In the data rows, 128 means zero.
Every row has a hidden score. In each pair, how much higher is the second row's than the first's? 8 means about the same, 16 much higher and 0 much lower.
[144  93 179 112 177 115 109 112  93  94 131  93]
[147 138 114 136 123 152 142 140 152 112 141 150] -> 1
[138 130 101 142  94 146 121 134 171 117 129 140]
[134 115 158  99 141  94 102 121 120 129 158  97] -> 14
[149 103 142 105 154 114 121 130  93 107 158  93]
[131 131 118 116 128 137 106 108 160 113 110 147] -> 12
[164 102 161  95 175  97 122 141  93 115 152 101]
[139  93 179 104 166  94 152 111 104 110 153  97] -> 6
[110 112 133 124 122 129  94 110 148 168 163 151]
[175 128 118 119 122 122 145 146 118  97 136 142] -> 13
[122 117 117 122 147 101  94 152 135 131 162 131]
[110 120 116 151 134 157 178 120 120 131  93 126] -> 10
[104 156  93 167  94 163 158 124 131 128  93 147]
[152 108 157 108 134  94 109 118 105 159 148 109] -> 15
[108 140  93 128 106 157 114 120 121 108 132 139]
[119 132  93 143 147 142 130 174 170 109 113 155] -> 7
[106 166  93 159  98 149 160 144 123 145 105 158]
[119  93 130 125 141 130 140 148  93  98 141  93] -> 11
[ 94 149 106 165  94 173 153 119 150 136 122 149]
[140 149 102 144 104 150 157  94 139 131  99 146] -> 16
[179  98 152 111 166 122 110 135 100 139 143  93]
[117  93 131 106 156 106 130 165  93  97 144  93] -> 9
[116 168  93 156  94 148 155 128 141 125  93 160]
[146 158 123 140 111 153 133 141 147 118 137 134] -> 6
[116 133  93 171  94 163 153 139 151  94  96 179]
[ 94 139  93 164  94 146 139 127 132 132  97 134] -> 10
[109 133 111 159 108 164 167 106 121 121  93 132]
[146 121 105 131 141 143 114 170 129 105 110 128] -> 12
[102 139 142 140 104 136 154  94 118 101  93 125]
[115 164 127 133 120 115 120  94 140 179 111 149] -> 7
[140 147  93 150 112 141 136 174 169 141 122 159]
[160 118 151  95 145  94 106 126 108 127 154 104] -> 16
[100 100 157  99 155  94  94 100  93 132 175 103]
[134 177 155 136 128 137 137  98 135 169 116 138] -> 7
[111 133  94 161  94 177 159 113 138 108  93 147]
[130 146 111 134 110 145 135 149 158 108 115 137] -> 11
[112 138 129 120 139 144 147 107 139 128  97 162]
[128 149 113 134 110 164 115 103 126 126 128 129] -> 0
[ 94 155 101 164  94 129 137 114 144 110 112 160]
[156  93 159  95 153  94  94 129 109 132 161  93] -> 16
[113 132 117 146  95 142 148 138 141 119 114 142]
[128 118 155 107 119  94  94 114 148 129 145 132] -> 13
[102 132 135 123 127  94  94 129 155 139 166 138]
[110 159 125 144 128 135 137  94 133 168 120 140] -> 9
[136 132 144 113 141  95 110  99 139 128 143 151]
[131 108  93 151 105 149 137 160 144 104 117 133] -> 3
[114  93 132 130 103 127 130 110 156 154 126 145]
[135  96 157 106 177  94 110 113  93 136 143  93] -> 11
[161 136 147 126 147 127 105 137 114 139 134 132]
[126 147 145 118 128 103 101 126 126 115 147 112] -> 8
[119 153 105 140 117 153 176 132 130 151  93 135]
[126 143 122 105 150  94  94 144 139 144 156 121] -> 8
[136 133 131 108 134 102 113 179 139 150 155 123]
[ 99 117  93 144  94 138 107 158 146 114 111 141] -> 5
[105 113 154  95 138 104  94 144 126 179 161 115]
[115 140 133 112 130  94  97 133 108 179 168 129] -> 3
[172  93 150  95 150 104  94 154 130 125 132  94]
[171 126 157  95 145  96  94 117 113 115 139 115] -> 7
[122 121 127 132 130 111  94  94 144 138 147 124]
[156 105 179  95 172 115 106 125 120 119 141  93] -> 16
[ 94 140 102 138 105 152 152 162 124 133  93 172]
[153 104  93 118 110 133 120 179 104  94 118 115] -> 9
[113 164  93 165  94 144 149 140 146 108 107 179]
[101 152 102 151 102 157 141 103 136 115  93 139] -> 13
[ 94 138  93 157  98 131 123 140 158  95 120 155]
[108 135 118 166 143 149 165  94 134 109 107 106] -> 8
[ 95 143  99 144 101 151 106 163 135 130 127 146]
[136 179 120 148 121 139 151  94 143 164  93 150] -> 12
[ 94 136 103 162  94 174 155 117 161 138  93 170]
[116 130 102 174  94 176 160 122 131 121  93 146] -> 5
[154  93 128 109 137 125 175 179  93  94 134  93]
[146  93 134 127 149 140 123 164  93 100 132  93] -> 4
[159  93 174 109 174  99 141 112  93 126 141  93]
[127 111 153  95 136  94  94 116 112 122 155  99] -> 9
[120 140 129 119 131 109  95 122 142 179 148 131]
[150 145 127 132 139  94  98 116 137 128 153 128] -> 4
[117 176 144 125 117 130 109  94 152 134 110 138]
[156 127 169  95 178  99 107 102 113 160 146  95] -> 10
[108 145 112 125 110 161 122  94 155 156 121 137]
[158 113 144  95 177 120 123 130  93 131 168  95] -> 9
[145 113  93 137 118 143 134 167  97 108 120 113]
[150  93 165 111 172 118 115 159  93 144 146  99] -> 11
[124 118 104 149  94 148 171 149 113 104 130 120]
[123 126 109 161  98 163 124 159 142 114 117 157] -> 7
[110 124 136 123 118 120 116 100 122 130 127 127]
[177 126 156  95 147  94  94 127 157  94 179 110] -> 8
[103 160 137 158 125 144 107  94 136 156 124 109]
[129 128 160 107 151 112  94 119 151  99 160 113] -> 15
[179 100 125 124 141 128 125 144  94  97 140 106]
[ 94 179  93 145  94 136 142 144 141 100 102 158] -> 8
[113 145  96 151  99 146 160 120 154 111  93 129]
[150 116 146 101 147  94 102 120 116 131 163  95] -> 10
[ 98 133 126 153 139 142 133 134 177 131 136 152]
[ 94 167 104 162 106 153 158 114 150 129  93 169] -> 12
[134 178 129 154 123 145 145 125 132 123  93 133]
[107 135 120 142  94 149 151 136 124 107  99 141] -> 10
[117 153 138 145 135 145 108  97 145 176 117 110]
[121 154 121 132 118 107  94 123 148 165 144 130] -> 7
[124 134  94 155 113 137 153 112 150 123 107 155]
[126 124 139 115 153  94  94 132 122 140 166 134] -> 10
[ 94 130 102 160 119 152 158 114 156 156  93 152]
[115 158 146 164 131 155 169 125 136 112  93 115] -> 7
[108  93 166  95 152 132 147 145  93  94 133  93]
[130 158 108 170  97 139 144 139 133 129  95 163] -> 0
[ 97 146 133  95 127 107  94  96 140 161 130 141]
[149 105 167  95 144 108 144 103  93 121 124  93] -> 9
[109 147 146 114 115  98  99  94 179 148 116 139]
[ 94 134 113 157  94 172 166 121 113 111  93 124] -> 1
[112 159 118 141 130 150 136  94 146 168 126 159]
[153  93 157 115 178 104 132 133  95 111 154  93] -> 10
[ 97 148 128 163  98 179 156 114 119 123  93 141]
[173 126 149 127 139 107 121 130 112 145 156 147] -> 8
[ 94 152  93 144 100 168 172 110 162 109  96 148]
[135 126 114 143 109 130 110 144 164 123 109 145] -> 6
[146  93 158 104 160 111 146 120  93 114 158  99]
[137 130 144 123 145 103 108 131 107 109 128 113] -> 8
[110 170 113 153 109 162 148 131 143 134 115 149]
[159  98 148 107 143 121 126 135  93 105 138  93] -> 16
[ 94 136  93 154  94 158 145 128 150 127  93 129]
[108 137 104 134 121 154 125  94 125 144 101 175] -> 12
[117  93 125  95 123 145 136 179  93  94 135  93]
[151 131 128 148 126 138 124 109 148 150 123 124] -> 0
[104 154 112 111 122 132 119  94 160 153 124 139]
[143 109 161  95 152  94  94 116 123 116 154  93] -> 8
[ 94 121 107 161  99 179 154 151 128 157 108 154]
[ 94 156 109 153  95 126 156 126 146 107 143 146] -> 5
[103 128  93 161  94 126 136 160 118  99 112 176]
[138 136 128  95 159  94  96  94 115 123 147  96] -> 16
[164 135 145  95 161 111 114 138 137 105 156 138]
[ 94 151 104 149  95 146 150 139 152 102 142 147] -> 0
[166  93 179 101 150 111 110 157  93 109 125  93]
[108 142  93 169  94 150 157 119 148  94  98 154] -> 0
[167 129 158 117 136 112 102 138  93 156 166 115]
[ 94 125 114 177 101 169 178 135 135 145  93 133] -> 4
[126 157 141 115 113 168 139 134 143 161 136 159]
[154 138 132 137 122 131 133 152  94 118 130 138] -> 4
[129 109 109 122 108 144 128 175 104 105 145 106]
[138 128  94 148  94 151 115 179 140  94 106 163] -> 7
[127 104 142  97 154  94 103  94 121 129 167 122]
[178  93 133  95 168 105 104 119 110 115 143 100] -> 12
[152  95 126  95 144  94  99 128 125 112 160  93]
[165  93 118 128 109 123 143 170 154 121 139 158] -> 3
